In the rows, zero is written as 128.
One turn or mirror swaps these rows in pairs. Which row does each one swap with?
The rows were stretched afterwards, more along some directions than others.
Kefep: [131 124 138  95 143 129 127 124 137 128 102 105 128 107 120 105 174 120
 136 118 115 123]
tagov: [132  99 121 123  96 146 141 136 122 107 105  86 150 124 162 109 160 153
 136 114 115  82]
zek: [131 113 130 107 152 127 136 125 149 114  92  99 124 118 143 114 180 126
 133 117 122 114]
gipu: [134 113 115 114 115 150 137 142 113 127 122 121 161 113 149 147 136 161
 138 117  86  80]
kiga: [130 115 129 110 145 131 123 121 160 128 117  98 122 104 159 122 160 103
  99  92 126 100]
sus: [148 115 123 106 138 130 135 129 135 132 130 123 158 118 142 170 149 108
 132 108  80 103]
rizu: [120 117 130 119 116 149 125 128 107 113 138 120 152 119 154 129 156 154
 140 126 115  98]
vem: [163 123 138 109 155 117 117 131 145 109 114 127 140 119 150 131 143 101
 110 106  71  85]
ziva: [120 118 108 102 108 136 163 128 103 141 116 136 142 121 140 160 132 135
 126 130  91 122]
lizin: [117 111 138  99 117 135 108 144 151 101 119 119 118 127 150 123 163 147
 139  97 122  88]
zetaf: [122 123 110 116 145 140 140 137 159 106 121 112 112 122 165 142 157 126
  94 119 105 106]
zinin: [136 130 127 146 123 136 134 112 128 115 119  85 151 114 154 129 133 143
 131 123 137 109]
Piva: [131 133 128 108 123 127 117 123 124  99 111 107 139 110 156 149 158 135
 159 116 111 100]
det: [118 134 143 109 137 122 123 109 134 118 112 120 149 115 148 122 141 131
 132 107  96 125]
Zudaz: [113 135 118 120 129 144 127 130 138  96 134 104 125 123 171 157 182 139
 126 112 122 118]
benut: [115 104 128  99 157 144 133 140 151 130  99 101 114 113 144  98 161 141
 133 117 116  93]
tebek: [110  92 128 110 141 133 155 124 126 135 117 122 138 113 152 146 134 142
 143 122  94  97]
rop: [151 129 136 103 155 124 116 115 147 113 111 108 144 124 131 137 159 102
 127 100  83  97]
Pude: [155  98 131 132 106 140 121 128 130  95 115 119 153 125 138 113 152 127
 148 110 125  90]
Zibig: [159 121 130  94 127 126 110 124 147 116 102 138 135 118 124 135 156 107
 160 102 103 124]
bunu: [114  88 123 101 105 147 124 121 135 126 105 104 144 125 139 124 150 132
 148 109 150 117]
dekof: [134 124 118 120 112 123 132 147 138  91 124 132 162 105 152 163 148 134
 128 116  88 130]
suk: [128 105 147 112 119 135 121 115 118  99 131 118 158 118 145 138 140 121
 132 123 103  99]
pavum: [115 108 126 104 134 124 140 140 152 141 122 114 131 100 176 131 173 137
 122 123 117  87]
toma: [115 105 113 105 102 131 148 138 106 129 103 110 156  99 136 164 131 150
 139 133 115 108]
dite: [100  88 125 114 128 148 142 137 137 104 108 108 130 121 147 138 131 139
 104 109 103  75]
naran: [110 126 122 103 118 139 140 128 128 138 114 113 150 111 165 156 176 153
 149 114  93 111]
mog: [132 110 108 118 116 124 145 133 112 108 111 102 143 112 154 158 148 136
 152 130 120  99]
govo: [126 123 117 103 115 133 146 123 103 120 134 132 139 115 139 160 145 135
 117 133  99 128]
lifi: [110 109 139  89 109 145 152 135 118 161  98 130 137 116 122 105 148 136
 153 127 121 115]
lor: [116 107 124 102 134 119 128 131 136 125 112 132 123 113 143 156 117 134
 138 127  94  96]
Geli: [111  99 134 135 118 143 140 116 137 105 117  95 136 121 158 128 130 146
 126 101 117  72]
dob: [103 111 141  88 131 146 130 104 113 141 103 113 155 109 138 119 151 137
 127 109 110 116]
lemo: [159 114 135 110 105 116 102 133 135 125 107 142 149 122 126 127 131 120
 157 121 112 129]
Geg: [ 93  98 119 107  94 158 142 119 108 125 111 103 156 120 153 138 141 159
 150 123 139 120]
tunon: [120 130 118 112 134 147 133 137 135 108 128 114 129 125 154 135 182 129
 114 117 119 140]
gabim: [106 101 104 107 131 136 146 137 146 139 105  83 119 107 166 108 160 149
 111 107 127  90]
rori: [127 101 122  94 124 147 126 128 138 138 117 125 150 111 148 118 164 138
 115 125 110 108]
Big: [117 109 125 130 142 134 140 139 139 148 118 108 143 100 164 132 153 134
 136 134 127 130]
bubo: [135  97 117  93 132 126 142 140 140 129  97 117 133 120 122 142 170 127
 140 120 125 133]
tuke: [139 122 121 100  98 136 140 127 103 116 102 129 142 136 118 132 148 147
 136 123  96 126]
kuz: [119  94 126  94 117 146 140 133 119 101 111 102 135 109 140 139 149 142
 131 107 116  81]
buvot: [105  94 129 126 102 141 148 116 124 115 121  84 138 116 156 136 138 154
 133 101 147  86]
Vulof: [147 116 140 100 151 122 108 136 167 142 116 130 136 106 139 102 143 131
 126 117  99 110]
Bisur: [136 111 130 110 150 118 125 127 165 141 126 104 126 106 157 125 144  95
 100 100 110  86]
Zoz: [127 106 136  97 162 134 134 135 144 128 115 112 129 102 128 137 162 113
 118 112 124 123]
gis: [138 108 122 104 122 145 117 124 147 128 127 123 155 114 138 163 156 111
 144 108 120 123]
vus: [126 121 128  98 120 111 133 143 138 122 111 125 140 115 149 169 153 148
 150 110 107 108]
Ninam: [146 112 110 125 135 133 137 145 132  98 120 101 155 113 148 160 141 137
 128 124 105  99]
Ranid: [ 87  95 126 109 120 129 148 122 140 137 110  95 134 107 166 123 157 149
 127 121 157 114]
pibu: [127 108 148 101 141 123 105 130 155 114 108 137 121 120 148 119 127 134
 136 104  90  88]
dom: [132 113 126 109 134 129 118 129 161 112  90  99 125 121 154 105 159 123
 134 102 107 104]
vafa: [105 135 127  95 136 125 126 111 119 153 116 125 158  94 152 160 141 133
 146 126  97 146]
kiba: [102  89 125  92 143 156 147 136 121 136 117 129 131 116 144 139 169 121
 114 120  96 109]
nor: [108 100 129 121 126 144 132 120 129 113 119  88 146 125 146 119 138 136
 145 103 137  92]
vapak: [128 117 139 110 152 132 125 116 147 124 136 100 133 112 141 127 147  91
 120 112 109  96]
morep: [136 123 112 130 108 151 140 119 114  90 124 101 137 128 156 132 175 124
 127 112 129 107]
bila: [120 119 114 133 118 128 151 138 122 127 120 103 146 118 157 170 139 142
 152 131 120 121]
Zazu: [126 122 141 110 141 148 134 103 111 119 114 104 153 113 152 124 175 125
 135 107 129 126]
lasum: [111  89 108  98 108 135 162 136 110 117 118 120 130 114 159 148 159 155
 121 126 126 118]

gis pairs with lizin
zinin pairs with gabim
nor pairs with zetaf
tuke pairs with vafa
Geli pairs with Bisur
Geg pairs with tunon

